Each path below is one point turned by a fixed rotation once a step. After each direction that follows a path, write how fast that rotation turns it, in degrees per step (0 if it stays still).
Each turn is a multiple of 5 degrees from 10 to 175, or 0.
Each row of a path follows its step; steps can be skipped.

step 0: [-24  -6   0 -22  45  -2   4   0 -12  30  19 -23   3 -25  32 -29  11  12
 -16   8  18  -5  20   8  -8 -23  18  21   0  17  17]
step 1: [ 31 -14  46 -34 -19  -8  18 -14  -2 -10  -7  12 -29  10  -4  10 -17  -2
   3  -5  15  10 -24 -14 -35   2  24  28 -13 -12  -8]
step 2: [  1   7  -2  25  -2 -13  10  -8  40   6 -19  36   7   9  12   6 -25 -21
  23  10  10 -30   9   6   9   4 -11  13  35  38  23]
step 3: [ -9  -4  -3 -17  -2  -5  14  20 -27   3 -24 -68 -10   1 -11   6  16  -3
 -26  13  23   5  21   1   6  -3 -12  11  25  22  15]
step 4: [  7 -28   3 -42  35  18  23  -8 -20  15  27  29  -6   3  25 -27  10   9
  13  13  11 -10   9  -6 -24 -10  26  23  -3  -3  -5]
step 5: [  9  -3  41  15 -17 -35  -2 -10  32   2 -25  13 -22 -15  -7   2 -34  -7
 -13 -18  13  -1 -13 -13 -14  14  23  37   2   3  19]
step 6: [ -8  16 -12 -17 -12  -1  26  -5  -7  -7 -22  -6   8  28   8  22 -25 -22
  15  27  16 -20   6  22  -6 -15 -27 -15  35  41  12]
step 7: [ 12 -19   8  -7  32   1  18   6  -2  14   3 -40  -1  -6   5 -23  45  19
  -6  18  15  14  25 -13  22  -2   3  41  20  11   9]
step 8: [  4 -28   6 -32  -5  10   3  14 -12  22   2  28 -36   1  19  -3 -18 -10
 -14 -18  20 -23  -7 -17 -46   5  35  10 -15   4   4]
step 9: [ -4  11  22   6   7 -38   8 -38  14 -21 -13  19   5 -10 -27   8 -37 -23
  21   9   9  -5   5  16   7  -1   5  30  27   9  22]
[-10   4  -7   5   4 -17  -9   6  -8  -3   0  -2   6  -2  -9  10  -6  -8
   0   4  -4   2   8   9  -9  -4  -2  -2  -2   8  15]  110
[  3   8  -6   2 -16  -9  -3   1 -10   0  -1   1 -11   7   3 -20   7  -2
  13   8   5  -5  -3   4  -5   1   7  -7  -1   2  -2]  160
[  0  -7 -14  -7   0   0   3   1 -14   1   5 -12  11   2  10  -1   5  14
   0  -4   0   5  -3   2  10   6   2   8  -8  11   4]  100
[  5  -8  -1   3   2 -11   0   3   9 -11  -6  -6  -6   9   8   5 -11  12
   9   4   5  -4   4  -2  11   0 -11 -13   3  -3   4]  95
[ -1 -12 -10   1   3   1   7  -9   6   2   2   8   8  14 -14  -3   1  -3
  10  16  -6   4  -1   1   6  -7   3   9  -3  -9   2]  145
[ -7  -7   5  -4 -14  -9   4   5   9 -10  -1   9  11   1  -1   0  11  -2
  -9   2   1   5   5   2   7  -3   1  -6   4  16 -12]  95
[ -2  -8  13  10  -1  -3 -15  -6  -6   9  -7  -8  -3   6   3   5   4   2
  -2   0 -13 -13   1   3   8 -10   8   6   0   3  -7]  155

step 0: [-10   7 -18  11  -2   4 -10  10  12  -5  32 -22  27 -29  -2  25  20  -6
 -17 -10  19  -1  17  -8   9 -12  10  -5 -33  35 -36]
step 1: [  5 -22 -16   5  17  41  29  -7   2  20 -20 -33 -12  -3  18   5   8  -2
  17 -11  29 -25   0 -20  17  -2  17 -21  18  19 -11]
step 2: [ 35  -9   7  13 -20  -2  15  20  -3  -8  -9 -54  14  -6 -13  17   6 -19
 -16 -33  -3   8  12  17 -19  -4 -20 -15  13  -1 -24]
step 3: [ 27  16 -33  -6 -11  24  -7 -16   1   9 -23 -18  11   4  13  31   3  12
  -7  38  10  24  31 -22  -8  -7  12 -24  18 -13 -12]
step 4: [ 31  -4   6  15 -23 -27  17   2  12   1   9 -12  14 -10   0  15 -14  -9
   8  12  32 -38  23 -38 -21  15  -1  24  -2   0 -29]
step 5: [ 11  18 -55  30 -24   9  -2  -7  29   3  -9 -21  -9   1  37  14 -10  -4
   1 -18  14 -20   5  15   1 -10   6  -1 -26   3  11]
step 6: [ 29   0 -28  -1   6  11  11  18  25  23  16   3  24 -27 -11 -22  -5   7
 -20  -1  28 -19  12  27   1   5   1  -8  28  21 -32]
step 7: [ -3  20  -8  -1   9  14 -12 -23 -14   8  29 -39  18 -11  27  13  32 -16
  -8 -29  15  -7  34 -10   9 -28   6   1   6   7 -17]
step 8: [ 22 -29 -14   9   5  25  22 -31  -7   4 -41 -29  14 -19  -9 -20 -14   8
  12 -20  14 -18  13 -17  -2   0  -5 -13  13 -23 -20]
step 9: [ 33  19  -1  11 -32   5   8  -6   2 -41 -15 -13  17  14 -12  20  14 -21
 -35  -7  -3 -11  36  12  -4  -1  -8 -15 -13  -3 -22]
[ -3  -1  -4   8  -4  -7  10  11   5  11   4  14   6  -7   9  -1  -6 -14
   3   5   3   2   2   5  15  -9   3   2  -9  -3   1]  60
[ -5   1  -4  -7   1  10  -2  -1   0 -11   5   1  -5   8  15  13  -8  -1
  -7  -7 -11   5  10  -1  -3 -15   0   6  -8   5   2]  160
[ -4  -2   7  -8   3  -3  11  -7  -8   5  11  -4   1   4  12   3   7  -8
  -4   5   8 -15  -9 -15  -3  -1   4   6   5  -1   7]  115
[ -3   2  -7  -5   0   6   5   9   6  12  10  -3 -14  -1  -2  -6  15  10
   1  -8  -1  -2  -9   6   4  -4   2   8  -3  11  -9]  65
[ -4  -7  -6   2   4   2   0   2   0  -9  -2  14 -15  -6   2   5   7  -6
  -8   8  -7 -10   8  -2   5  10   5  -4  13  -2 -13]  135
[  6  10  -3 -12   0   1   3   6   0   8   5   3   4   2   1   3   2  -8
 -14   5  -6   2  -5  19 -11   0  -8 -12  11  -2   6]  100
[ -1 -10  -8   2   7   9   9 -10   5   9  10  -1  -3  13  -8  -1 -12   8
  10   9  -4  -2   3   3   0  -3   9  -9   4  -7   3]  160
